T: rows in 4 groups, each row roughly a mix of its group's directions
T (111 x 10)
[[ -1  11   0  26  11 -17  -4  13 -42  34]
 [-16  -1 -21   4  13 -47   3 -33   6  12]
 [  7  36  13  35   7 -33 -14  -7 -10  12]
 [-10  21  17   1   7   5 -46 -18  29  15]
 [-42  -1  -8  18 -12   5  -5 -24  -6  38]
 [ 18  27  -6  14   2 -36 -18 -36  10  -6]
 [  7 -43  -5 -17  24  12  17  25  17 -14]
 [ 39  -3  15 -21  18  -6  19  10 -14 -34]
 [  1  31  -3  22  14 -32 -17 -12 -24  26]
 [ -4 -14   6   4 -39  40   4  26  17  -3]
 [ 30 -11   2 -25  -9  11  -4  25  32 -28]
 [ 14  -8  26  26  -9   9  44  -5  -3 -24]
 [ -6 -33   9 -31   8  11  36  26   7   3]
 [  4  39  -6  24   2 -29 -22  -8 -21  18]
 [ 25  13  33  -4  21  23  24  17 -16  18]
 [ 13  -4   2   0  27 -34  12  34 -23  19]
 [ 11  12 -12  -1  19 -52  22  -1 -19  -6]
 [ 15 -36  -3 -11  -5   6  41  14   8 -26]
 [ 15 -35   5 -13  42   8  16  21   0 -14]
 [  0  -8   2 -14   9  -9  35  46 -24  -6]
 [ 10   9  17 -11  28  36 -32 -25  -4  -5]
 [  6 -26  14 -20  18  14  33  35  15  -4]
 [-22  19   2  18  -5  17  -5 -50 -14 -11]
 [ 10  27  -1  20  14 -44  -5   0 -24  18]
 [ -8  -9 -12   0   0   7 -15  37  17 -46]
 [ -2  36  -2  28   2 -28 -16 -10 -25  23]
 [ 34 -18  13 -33  -1  13   5  21  22 -22]
 [-16 -13 -11  13  28  -2  -2 -16 -40  31]
 [ 36  -9  27 -32  15  15   2   9  12 -23]
 [ 15 -24  -3 -19  27  34   6  17   5 -31]
 [  2  24   2  27   3 -18 -35 -29  -2  25]
 [ -2  38  -5  30  -5 -25 -26  -4   9 -23]
 [  5  18  27  25 -31  12  27 -24 -12   7]
 [ -8  39  -9  22 -37  -4 -20 -10  17  -8]
 [ -4 -11  -9  18 -53   8   8   7  28  -1]
 [  7 -36   5 -11 -13  16  45   6   8 -17]
 [-14 -28  -8 -16 -19  -6  37  -3 -25  24]
 [-25  12  15  19  23   0 -18 -17 -11  41]
 [  6 -32  27 -37   1  18  21  -6  -4  21]
 [  7   7  21  17  31 -36   7   1 -24  25]
 [-26  22 -10  33   8 -16   0 -23 -31  12]
 [ 21  27  13  18  23  -2 -18 -22 -36   7]
 [-20  23   4  -8  13   6 -45 -17   3  28]
 [-15 -29  18 -22  -3  12  20 -14 -13  39]
 [ 13 -38  -7 -37  -5  13  31   1  13   2]
 [-12  23 -14  32  17 -32   4  -2 -33   6]
 [ 11  -7 -19   6  10 -33  36   5 -36  -4]
 [ 19  31 -14  13 -47  -8   2   9  -7 -16]
 [-11 -31  -6 -13  -8  17  37  34 -13  -5]
 [ -2 -34  12 -32  27   5  29  12 -18   5]
 [  8  32  13  -1  31 -19 -35 -24   0   7]
 [  2  -5  25  -4  14 -15  22  -3 -29  44]
 [ -5 -19   4  31   1 -21  44   7 -24  -2]
 [ 23  -4  -3  -4  21 -33  10  45 -11   6]
 [ 20 -13 -10  28 -29  37   1 -20 -17  -4]
 [ -8   7   6   9  29 -20  -6 -24 -19  43]
 [  3  38   5  26 -13 -16 -22 -25 -17  20]
 [-28 -16   7  -6   0  10  14  48 -11  22]
 [-33  -8 -30 -10 -21 -18 -17 -13   9 -31]
 [  3  19  -1  26   5 -10 -35 -38  -3  22]
 [ -3 -48   1 -19  28  -8  24  15  -2   7]
 [-19 -31  -1 -18 -20   2  33 -10 -19  28]
 [-14 -33  -9 -20  -2  14  38  28  -9  -9]
 [ 18 -27   2  -9 -17  14  40  12  12 -29]
 [-16   9 -15  24  -7 -44 -25 -24  -5   4]
 [ 21  -6  -9 -15 -18  11 -12  24  41 -28]
 [ 28  10   1 -22  -8 -10  17   1  21 -46]
 [-25 -46  -5   6   6  -5  33  17 -10  -2]
 [-22 -19 -12   0  -8 -19  21  11 -20  44]
 [  4  15   8 -12 -12  -1 -23 -19  50 -19]
 [  3  -6 -17   0  -9  23  -7  19  39 -39]
 [ 36  42  18   2   3 -16 -18   6   3 -18]
 [  8  21  17  28  -4 -27   0  -8  -8  44]
 [ 30  -4  -6  -9 -28  11  21  16  15 -39]
 [  3 -47   2 -17  19   1  26  22  13  10]
 [  0 -44 -10 -19  -4  21  18  19  29   4]
 [ 11 -46  -9   4  40 -18  -2   0  -6   7]
 [  4 -13  19  26 -15  -2  50 -11 -16   0]
 [  3  32  -2  18  29 -28 -29  -7 -14  15]
 [ 29  -4   5  -4 -17  30  22  27 -14 -29]
 [  0 -37 -14 -43   9  14   3  13  21  -5]
 [-45 -12   7 -16   0  -1  -6  21  31  22]
 [ -6 -15 -10  -1   4 -25   4  40   0  41]
 [ 25 -26   1 -25   3  16  22  12  23 -31]
 [  5  20   4  22  -6 -14 -17 -31 -25  36]
 [ 27  23  -5  11  13 -11 -20  19  11 -42]
 [  8 -23   3 -20 -10  43  20  17   1 -28]
 [  2  35  -5  24  -6 -28 -10 -13 -27  27]
 [-20  -7   5 -42  13   7  15  -7 -35 -20]
 [ -1 -15  -4 -23  -8  29 -10  21  29 -36]
 [ 22   5 -24   4  -2 -29   4  43   6 -23]
 [ -4  22   1  21 -26 -24 -26 -16  32  13]
 [  2 -21   0 -18 -15  18  35  37  -1 -21]
 [-11  17 -10   2  28 -25 -32  -9 -14  34]
 [ 45   9  -1   2  11 -28  29 -14 -12  10]
 [-33  -5  -5  -7   1  22 -39  21  18 -19]
 [ 21  -6  -3  -5  20 -34  23  34 -26   2]
 [-13  -7   1 -27  20  25 -38   8  28 -11]
 [ 20 -29   9  -5  45   4  15  25   3 -10]
 [ 24 -12  30 -26  18  19 -17  17  28   3]
 [  8   7 -17  39 -36 -23  -2 -22   4  11]
 [  1  12  -2   9  41 -12 -37  15   9 -23]
 [-21  12 -21  30   6 -33  -3  16 -17  28]
 [  6 -14   4 -23 -27  35  -5  -9  34 -19]
 [ 31   1  17  16  50  -3  -2  12 -13  -6]
 [-11  -1 -30   1 -40  16 -24 -20  20 -11]
 [ 10  25  -2  40  10 -32 -28  -8   3  -5]
 [ -5  -6  33 -10  29  25  -5 -32  12  21]
 [ -3  43  10  21 -21 -16 -10 -20 -16  23]
 [ 37  30  19   1 -19   7  -5  24   8 -26]
 [ -3 -22   3 -26 -32  35   5 -16  24  -9]]
the two rows of each list that fit no group, in list order (the others fit one group, some only roughly)
  * Q_50: [  3   5 -17  34   5 -31   0 -22 -28  26]
  * Q_637: [-28  -8   4   7  14  21 -33 -31   9  25]
  * Q_41: [ 14   5  -8  10  -7 -41  31  31 -16  -2]
  * Q_248: [  9  36   5   9  15 -48 -15  -1  -1  10]
  * Q_291: [  6   0 -11  -3  -8 -13  20  50   7 -32]
  * Q_73: [ -5 -26 -13 -22 -40  21   5   5  30  -2]
  * Q_401: [  2 -25   9 -31  -1  36   5   2  30 -19]
  * Q_448: [-33  22  -6  20 -22   5 -23 -34  -1  10]
  * Q_134: [-30  -7  -1 -20  18   8 -25 -17   4  41]
  * Q_406: [-14  16   6  26 -51   7  16  -3 -16   1]
  * Q_548: [ 22  13  21   1  46 -19  -6  18 -19   8]
  * Q_365: [  3  23  12   2  24 -27   1  35 -28  20]

Q_291 Q_448
  * Q_702: [  1 -24  11  -5  26 -26   5 -12 -26  39]
  * Q_565: [ -9 -34  15 -15 -10  20  37 -17   0  23]
  * Q_991: [-15  -7 -16 -17 -10  16  -4  13  23 -49]
  * Q_966: [  2 -33  11 -33   3  33  16  -3  25  -8]
  * Q_205: [ 11  19  -2   1  -2 -17 -28 -42  31  -6]
  * Q_119: [ 14  18  19 -22  -6  16 -16  -1  38 -32]
  * Q_487: [ 22  17   0  17   5 -22   0 -17 -46  19]
  * Q_830: [  1  35 -25   8 -20 -28 -16   3 -23  21]
  * Q_773: [ 33 -20 -15 -11   5 -21   1  25  -1 -38]
  * Q_800: [  3  39  -5  34  20 -15 -22  -6 -11 -21]
  * Q_158: [ 15  33 -14  23   9 -15 -15   3  -2 -43]
  * Q_129: [-24 -26   1 -14 -15   7   4  13  12  48]
  * Q_537: [ 11 -19 -11 -23 -18  -5  41   7 -20 -27]
  * Q_766: [ 20 -21  30   0  14  13  45 -16   1  -1]

Q_487 Q_773
  * Q_15: [ -5 -25   6  -2 -32  25  31  15  11 -27]
  * Q_83: [ 12  32   5   9 -14 -35   8  39  -6  -1]
  * Q_399: [-10  41 -10  20  -5   4 -39  -8  15 -16]
  * Q_590: [  5  -8  13  -5  30 -25  21  12 -36  26]
  * Q_446: [-14  36   1  24  -9 -41 -16 -12  -7  -4]
  * Q_668: [-10  26 -12  16   5 -11 -34  -6 -27  33]
  * Q_402: [  9 -29  13  -8  27 -12  19   5 -16  41]
  * Q_667: [ 29  41 -14   6 -25 -20  -7 -14 -12  12]
  * Q_588: [-27  -1  -8  16   1 -19  18 -11 -36  35]
  * Q_3: [  9  -6   7 -12 -32  27   6   9  34 -32]

Q_399 Q_668
  * Q_391: [-46 -16   1   0  -5  26   3 -34 -12   4]
  * Q_661: [ 16  19  13  32   9 -16 -14 -18 -18  37]
  * Q_421: [-15   6 -11  13 -40 -24  -7 -19   9  34]
  * Q_296: [  8  36   6  26  11 -11 -31 -28   4 -16]
  * Q_732: [ 16  39  10   4   3 -29 -31 -12  22  -3]
  * Q_613: [ 21 -32  11  -8  37   6  23  22  -7  16]
  * Q_612: [ -9  21   5   0  37  -2 -48  -5   7   8]
  * Q_783: [ 26  -2  22 -11  40 -17   1  30 -10  12]
  * Q_593: [-18 -24  21   7 -18  35  17  12  12 -29]
  * Q_163: [-13  24 -17  22 -26  15 -20 -24  16 -26]
  * Q_579: [ -4  30   8   3 -20   1  -8 -33 -32  27]
  * Q_52: [ 34   3  17 -12  25  -3 -22  30  24 -12]

Q_391 Q_296
  * Q_168: [ -2  -7  -1  -1  -7 -22  28  31 -30  33]
  * Q_630: [-14 -49 -10 -32  13  -3  13  -6  -9  12]
  * Q_219: [ 14 -25  17 -19   7  31  31  12  -4  28]
  * Q_7: [ 19 -19  21  -9   6  27  23   2  23 -36]
  * Q_429: [ 31  37  10  26   2 -15 -22  -5 -19  10]
  * Q_30: [ 16   4  -6  -3  14 -20  23  46 -28  -6]
  * Q_410: [  4   3 -15   3  35 -39 -10  -3 -21  28]
  * Q_307: [ 23  33   6  36  -1 -14   0   5  -3 -35]
  * Q_937: [ 31  16  -7  27   7 -37  20   6 -19 -12]
  * Q_182: [-25 -30 -13 -14 -35  11  12   1   9  30]
  * Q_36: [ 10  11  14  14  20 -14 -10 -29 -39  26]
  * Q_472: [-20  17  -7 -15 -33  23 -10 -35 -22   3]
  * Q_211: [-20 -18  19  -3 -34  37  21 -10  11  -6]
  * Q_188: [-30  17  -9  13 -48  13 -18   8   0  -6]

Q_168 Q_30
  * Q_343: [-10  30  -1  26 -19 -27 -19 -27 -13  17]
  * Q_755: [ -8 -34 -12 -29 -13  29  18  19  22  -5]
  * Q_569: [-21  19  -4  -2  -1  -6 -27 -21 -13  47]
  * Q_635: [-33  15  17  -4  16  28 -21 -33 -10   8]
  * Q_872: [-23  11  -5  -7  23   4 -54  -2   9  10]
  * Q_845: [ 15  42 -17  16  -8 -22 -33   6  -4 -13]
  * Q_287: [-29 -35 -13 -24 -17  24   1  20  14  -9]
  * Q_275: [  8  27  11  40  10 -28   5 -13 -25   9]
  * Q_117: [-31 -18  19 -12 -24  42   6  -6  13   6]
  * Q_916: [  3 -47  -5 -21  37   0  10   7 -10  -7]
  * Q_605: [ 12  -7   2  -6 -16  16  10 -10  22 -54]
  * Q_58: [ 32  35   1  19 -11 -26 -19 -20  11  -9]
  * Q_582: [ -5  23  13  16  25  -4 -35  -6 -18  33]
  * Q_591: [  0  -2  -6  -9 -31  31 -12 -15  34 -28]

Q_635 Q_605
  * Q_299: [ 16 -27   7 -37  18  17 -11  16  29 -11]
  * Q_939: [  2  21   3   8  28 -44  -2  16 -24  16]
  * Q_943: [ -8 -12 -26  15  -4 -40  22  13 -28  14]
  * Q_417: [ -5  10 -16  21 -33  -8 -22 -25  -2  35]
  * Q_289: [-16  32   4  30  14   9 -29 -32   0  -7]
  * Q_12: [-17  39  -5  24 -26 -27 -17 -12   9  -1]
  * Q_836: [-38  29  -5  23  -3  -5 -20 -13   0  30]
  * Q_114: [-23 -14 -13  -7 -41  27  -2 -13  28   4]
  * Q_517: [ 25  26  13  37 -27   5 -27  -1   5   5]
  * Q_79: [-22 -29   1 -35  12  28  19  15   9 -15]
  * Q_550: [  2  11  -5  29 -12 -36 -19 -22  -5  33]

Q_299 Q_836
  * Q_482: [  2 -32  -7 -30 -37  13  28  -6   3  -3]
  * Q_451: [ 17 -26  -2   8  27  -6  14  35  28 -19]
  * Q_695: [-15  33  -3  28 -37  -8 -10  -5 -21  15]
  * Q_164: [-16   6   9  13  25   8 -36 -20 -13  35]
  * Q_218: [-19  33  -5  32   7 -14 -26 -23 -14  16]
  * Q_178: [-15  36 -14  23 -18 -17 -34   9 -14   1]
  * Q_498: [  6  -2  -2 -10  -7  30   9  28  35 -34]
  * Q_728: [-10 -22 -10 -22   4 -16  43  30  -5 -14]
  * Q_82: [  9  27  -2  35 -22  -9 -22 -21   1  28]
  * Q_461: [-24 -11   4  -2  -3  42 -28 -23  21  11]
  * Q_376: [ -6 -41   6 -18 -14  13  40  17   4   4]

Q_218 Q_376
  * Q_948: [ -9  36 -12  34   6  -3 -22 -20  -2 -28]
  * Q_903: [-13  17   4  -5  20 -12 -38 -37  21  10]
  * Q_473: [-12   7 -15  31  -1 -29 -16 -33  -5  28]
  * Q_13: [  5  18 -21  24  14 -40   3  28 -20  -3]
  * Q_737: [ -6 -34   6 -28 -14  14  13 -17  19  33]
  * Q_18: [-11  25   8  27  32 -15  -4 -18 -34  11]
  * Q_523: [-13  38  -5   1 -19   8 -47   6   6  -3]
  * Q_706: [-22 -17   1 -17   9  23 -22 -34  32   6]
  * Q_67: [-18 -22  27   4 -16  42  19  -7  13 -16]
  * Q_132: [ 12  48  27  26  11 -14   2  11 -11   4]
  * Q_882: [ -7  23 -20  22 -16 -34 -24 -29   5  -2]
  * Q_654: [-32   0  -4 -22 -24  31 -30   0  13  14]

Q_737 Q_882
  * Q_463: [ 29  32  -3  27   7 -37   2  -3 -18  -1]
  * Q_969: [-26  21  12  24  -1  -7  -9 -20 -22  39]
  * Q_883: [  7  45   1  14  -7   2 -15   7   8 -41]
  * Q_780: [ 23  20  15  28  22 -20 -13 -15 -23  25]
  * Q_144: [ -9   9 -10   8 -27  28 -27 -14  36 -17]
  * Q_796: [  8  25  -6   2  27 -12 -45  10  13 -20]
  * Q_802: [  7 -12  -5 -14 -31   1  31  21  25 -31]
  * Q_829: [ -7  39 -16  35  -4 -24 -17 -11 -17  -1]
  * Q_80: [-23  -9   7   2  30  28 -20  -5 -27  30]
  * Q_396: [ -8 -47  -9 -29  19   6  19  -2 -17   6]
  * Q_301: [  2   3   1   5 -29  22  -7  22  19 -46]
  * Q_147: [-34  15 -18  25 -26  13 -15 -30   8   0]
  * Q_918: [-29 -17 -14  20 -10  -9  11 -18  -3  45]
  * Q_703: [ -7 -11  -4  11 -37  -5  41  -7 -24  18]

Q_829 Q_918
  * Q_904: [  2  47  11  34 -11 -24 -12  -5  -2   2]
  * Q_552: [ 12 -10  13 -10  37   4  18  36   9 -27]
  * Q_745: [-21   3   2   8  25  11 -37 -33  -3  26]
  * Q_790: [  4  35 -17   1 -23   2 -35  16   9 -26]
  * Q_665: [ 17 -39 -11 -21   3   4  27  20  15 -25]
  * Q_309: [-19  -3  14 -11  12  28 -45 -15   4  21]
  * Q_177: [  7 -40  -5  -5  13  -3  36  18   7 -28]
  * Q_758: [-24  23 -17  28  -4 -15 -18 -30  -1  27]
  * Q_858: [-31 -43   9 -14  -4  29  18   1  11   1]
  * Q_318: [ 17 -27  11 -14   4  23  26   8  23 -35]
  * Q_152: [ 19  -3  -3 -17  11 -20  37  30 -17 -23]
  * Q_999: [  6  39  -8  27 -30 -13 -17  14 -10 -18]
  * Q_580: [ -3 -25   5 -34  22  14  12 -12 -38   9]
  * Q_856: [-12 -46  13 -11   5  23  33   3  10  -7]

Q_309 Q_758
  * Q_723: [  4  35  15  16 -42  13   3 -23  -5  12]
  * Q_640: [ 24  18 -10  12  24 -32   2  30 -16 -22]
  * Q_848: [-12  29   3  20 -15 -13 -30 -34  10  20]
  * Q_578: [  5  26  10  15 -35 -24  -4  30  24   3]
  * Q_190: [-22  13 -17  19 -27  19 -10 -34  10 -25]
  * Q_631: [ -9 -33   0 -34 -17  23  24 -10   8  22]
  * Q_708: [ -4   4 -15   2 -37  21   5 -25  14 -37]
  * Q_509: [ 16 -24   4 -11 -29  19  41   5   9 -20]
  * Q_539: [ -9  40  -1  21   3 -13 -40 -11  -9  14]
  * Q_292: [-14  20 -23  12  14 -29 -40  16 -11   5]
  * Q_142: [ 17 -23   3  -3 -28  11  47   9  -1 -19]
  * Q_81: [ -4  30  -7  22  -9  17 -23 -27  15 -32]
  * Q_709: [ 16   0  12   1 -10  33  25   1   6 -46]
  * Q_478: [  0  35  -8  20 -21  -4 -16   8  26 -35]

Q_848 Q_709
  * Q_964: [-12 -36   7 -19  -9  33  12  15  22 -21]
  * Q_707: [ 11  20 -12  13  12 -32  17   6 -35 -28]
  * Q_88: [-12   5 -10  36  -3 -19  -5 -11 -29  37]
  * Q_328: [ 18  39   7   5   7 -44  -5  20  -3  -4]
  * Q_850: [  4  17 -15  33  -3 -14 -25   8  30 -31]
  * Q_187: [ -3   3   8  -5  32  -1   9  25 -47  19]
  * Q_113: [ 13   3   1  -5   0  28 -24 -46  17 -21]
  * Q_400: [-18 -11  -6  10 -28  31   6 -35   4 -28]
  * Q_646: [  2 -42  -5 -14 -15  21  33   2  22 -11]
  * Q_225: [ 20  39   4   4   9 -47 -12  -3   5  -3]
  * Q_303: [ 16 -41   7 -21  24  22  23  15   2   9]
  * Q_881: [-14  33 -10  17   9 -17 -46  10 -10   2]
  * Q_639: [ 10  -3  14  12  28 -27   3 -13 -34  32]
  * Q_372: [  6  15  -2  17  28 -24 -21 -32 -23  21]

Q_400 Q_646
  * Q_799: [ 17 -21   9   9  14 -19  47 -14 -18  10]
  * Q_76: [  1 -43  -1 -23  -4   9  28  18  13  25]
  * Q_465: [ -8  42   5  26  -7 -35 -18 -10 -12   4]
  * Q_107: [ 15  12  -9  13  21 -29 -17  45   9   7]
  * Q_447: [ 16  22  12  30  15 -33 -12 -33   1   7]
  * Q_153: [-30 -12 -16  10 -12  -5  -8  15  12  48]
  * Q_17: [-10 -37  18 -11 -13  32  32  -5  13  -6]
  * Q_106: [ 36  13   7  -6  15   1 -21  18  24 -35]
  * Q_184: [ -6 -22   5   3 -35   9  45  -9 -16  13]
  * Q_616: [ 11 -15  16 -26  19  37  23  -1 -28   7]
  * Q_369: [ 20  36  29  16  -9  19 -13 -26  10 -12]
  * Q_108: [-15  -5  -2  -5  41  -2 -25 -34 -10  22]
  * Q_263: [ -3 -29   3 -15  18  16   4   0  24 -46]

Q_447 Q_263
